In the rows, 128 means zero.
Which row each row swaps with, under one turn or mirror
The rows were stretched afterwards, more along some directions than others.
j_107: [169 157 135 132 158 167 113 113 123 153 126  95 138 133 129 132 111 120
 135]
j_129: [116 111 124 128 165 153 122 120 106 131 111 110 118 128 142 122 135 125
 150]
j_431: [129 102 128 118 114 116 127 138 134 115 141 137 110 132 130 140 117 111
 102]
j_601: [149 141 122 133 160 169 133 117 128 150 128 102 145 144 135 126  98 107
 140]
j_249: [144 152 111 103 132 124 145 143 144 127  88 117 146 135 138 159 128  91
 120]
j_996: [121  98 129 120 112 109 130 147 137 125 136 144 122 146 132 122 116 113
 106]
j_770: [122 124 124 152 134 160 118 122 122 128 141 109 109 152 115 126 110 139
 129]
j_505: [124 118 130 130 164 149 121 119 109 130 112 110 122 127 143 122 137 126
 152]
j_282: [128 119 125 129 165 155 125 115 105 131 111 110 121 124 137 128 135 126
 153]
j_832: [139 139 107 116 127 120 145 137 134 126  85 119 148 131 114 156 132 112
 129]
j_580: [143 105 110 169 145 157 155 126 123 128 118 131 146 132 130 114 122 108
 117]
j_676: [101  85  90 130 126 132 125 157  95 127 135 119 136 139 126 119 109 138
 151]
j_631: [144 100 115 128 102 118 115 143 132 111 144 128 108 157 139 142 119 116
 112]
j_176: [135 106 110 169 146 158 158 125 132 121 120 133 141 135 125 111 120 104
 113]
j_530: [113 106 108 144 142 160 112 117 104 130 131 129 119 155 134 110  93 131
 155]
j_695: [155 151 116 113 132 120 133 142 157 127  95 103 138 155 141 165 136 102
 117]
j_629: [122 124 153 171 156 153 132 113 140 124  90 148 119 120 110 119 137 137
 120]
j_185: [129 127 153 165 154 151 135 117 141 123  85 149 115 125 117 114 140 136
 117]
j_275: [162 155 145 120 150 149 145 114 120 136  91 133 130 104 112 118 106 126
 149]
j_137: [120 103 117 125 132 120 131 137 124 110 143 132 101 146 126 123  99 112
 101]
j_38: [124  95 118 124 106 106 125 148 121 119 144 135 113 153 126 139 118 115
 114]
j_626: [144 157 125 119 159 157 135 129 132 147 114  93 146 144 136 129 114 117
 134]
j_791: [152 153 119 110 133 136 141 141 166 118  81 116 135 150 146 166 137  87
 108]
j_333: [120 121 150 163 157 151 127 114 148 119  94 145 116 116 109 122 137 136
 120]
j_456: [146 118 114 156 120 155 148 112 110 110 131  98 114 140 104 134 129 129
 129]
j_866: [142 129 118 152 124 157 155 107 116 117 129  96 109 133 100 139 131 125
 128]
j_195: [134 104 117 124 101 122 118 154 141 103 142 122 107 149 144 153 130 108
  98]
j_962: [145 105 104 163 144 160 158 122 133 123 117 130 144 133 124 117 120 104
 116]
j_378: [126 128 157 166 162 160 129 110 151 124  89 147 121 121 108 117 138 128
 114]
j_941: [127  98 116 126 105 102 124 145 107 111 144 137 116 116 123 134 118 129
 127]
j_204: [123 105 119 121  99 112 117 151 124 110 141 131 111 134 127 148 124 119
 109]
j_89: [148 159 128 112 132 109 154 138 147 130  99 116 136 141 125 158 126  98
 119]
j_418: [131 147 112 109 135 121 157 138 158 125  93 112 143 141 126 164 129  94
 109]
j_206: [124 116 128 132 164 149 120 120 107 124 104 110 123 129 140 121 135 129
 151]
j_217: [142 120 117 157 119 157 149 106 115 115 131 101 112 141  99 136 132 129
 130]
j_953: [141 152 131 109 133 114 152 144 163 138  95 116 149 143 127 147 130  98
 106]
j_593: [135 119 114 156 122 155 152 106 108 111 133 105 105 133  99 138 127 132
 137]
j_73: [145 155 115 111 159 133 153 131 151 129  92 105 136 150 123 148 115  91
 100]
j_627: [128 108 132 129 143 162 115 117 111 132 134 138 113 148 136  97  92 129
 140]
j_787: [122 119 141 142 151 169 109 108 126 137 127 131 114 146 121 116  98 132
 144]
j_211: [157 143 127 124 178 178 124 112 119 151 108 119 138 142 156 108 100 104
 146]
j_389: [145 107 107 164 142 150 157 137 123 127 119 126 142 138 138 112 128 110
 113]

j_211 is swapped with j_770
j_530 is swapped with j_107
j_137 is swapped with j_73
j_676 is swapped with j_275

Which row each row swaps with, under one turn or mirror
The rows were stretched afterwards, more along some directions than others.
j_4: [122 115 126 122 111 139 117 131 105 119 121 157 128 119  98 122]
j_367: [120 107 125 146 119 144 143 158  85 108 153 142 130 113 117  83]
j_904: [114 129 111 154 140 107 174 164 127 129 145 127 109 124 134  78]
j_608: [135 123 108 144 124 131 170 153  98 123 122 125 105 138 119 115]
j_355: [117 115 153 132 132 108 100 117 113 136 129 146 121 137 121 110]
j_970: [ 99 123 123 156 152 118 142 152 124 162 140 136 109 164 137  84]
j_590: [135 127 106 136 122 185 170 154  94 110 151 136 127 143 111 111]
j_289: [132 126 105 110 113 156 154 116 140 106 132 145 130 107 112 127]
j_430: [136 128 130 135 136 132 122 123 158  95 134 121 135  91 116 107]
j_845: [149 112 108 150 121 138 180 136 129 112 128 106 139 130  86 112]
j_427: [ 97 133 120 143 142 127 145 147 120 161 133 128 109 165 142 121]
j_868: [159 127  78 161 130 175 190 170 146 106 133 108  95 137  88 116]
j_708: [131 110 113 126 113 139 140 125 121 118 109 145 115 127 100 120]
j_671: [ 94 125 112 143 140 133 138 160 118 159 150 143 113 147 138 114]
j_658: [126 124 130 143 132 121 135 125 125 120 118 112 121 110 125 100]
j_571: [121 124 107 119  93 130 140 140 130 129 118 127 138 106  97 125]
j_700: [121 108 101 120 109 130 130 137 133 120 134 136 120 112 129  90]
j_546: [131 106 108 142 103 122 135 134 167  98 125 118 119  98 113 106]
j_584: [143 119  95 122  68 160 137 147 141  94 128 132 125  73  84 134]
j_942: [153 107 101 141 110 156 161 138 125 102 134 151 123 103 100 105]
j_426: [136 112 107 138 122 130 140 133 157 136 119 132 124 137 131 119]
j_408: [ 92 146 133 136 153 121 122 154 118 152 131 138 110 147 136 105]
j_464: [112 132 128 154 143 126 124 159 118 162 141 131 115 156 122 115]
j_132: [127 109 114 126 116 143 134 118 118 134 118 147 114 143 115 130]
j_859: [115 112 127 124 135 138 130 123 105 130 136 159 111 137 126 114]
j_804: [124 125 117 126 115 150 151 155  85 113 150 118 132 119 111 135]
j_288: [149 123 108 147 110 135 173 163 117  96 149 109 137 103  83 115]
j_913: [124 125 128 144 136 160 151 144  99 114 155 125 135 141 126 101]
j_262: [130 118 117 115 130 151 113 127 144 128 138 128 128 119 132 129]
j_609: [154 123 129 160 162 130 149 140 120 126 142 130 117 147 108  81]
j_463: [134 102 138 146 127  95 117 125 125 123 129 138 143 118 112  95]
j_191: [130 151 117 131 130 151 172 151 142 109 142 115 106 130 109 115]
j_928: [114 103 120 119 126 124 132 118 106 132 113 148 126 134 121 107]
j_279: [118 149 146 117 131 150 145 122  91 117 121 134 123 130 117 122]
j_582: [152 121 126 137 122 122 159 144 114 109 143 114 126 114  91 114]
j_641: [134 101 105 140 142 138 144 149 144 127 145 138 116 132 120  70]
j_428: [127 136 133 164 165 116 137 159 102 144 136 125 112 144 128  91]
j_459: [109 148 102 129 114 149 174 159  93 116 142 130 117 106 119 125]
j_860: [148 129  93 151 117 144 174 171 112  91 140 106 124  91  78 115]
j_241: [141 130 127 135 131 136 118 134 145 108 134 122 122  93 122 106]
j_149: [100 137 120 144 140 127 142 153 128 149 124 128 111 149 132 113]
j_95: [130 130 140 141 122 128 111 144 136 129 144 121 135  99 127 120]
j_12: [ 99 131 124 137 149 142 143 146  96 152 128 137 122 157 137 113]
j_514: [123 101 127 140 123 134 133 124 103 128 128 156 117 138 111  95]
j_512: [141  99  92 131 114 139 139 140 132 116 134 127 121 113 109  92]
j_622: [120 111 138 160 119  90 116 148 112 125 144 129 141 103 121  81]

j_708 is swapped with j_149
j_191 is swapped with j_584
j_512 is swapped with j_913
j_622 is swapped with j_609

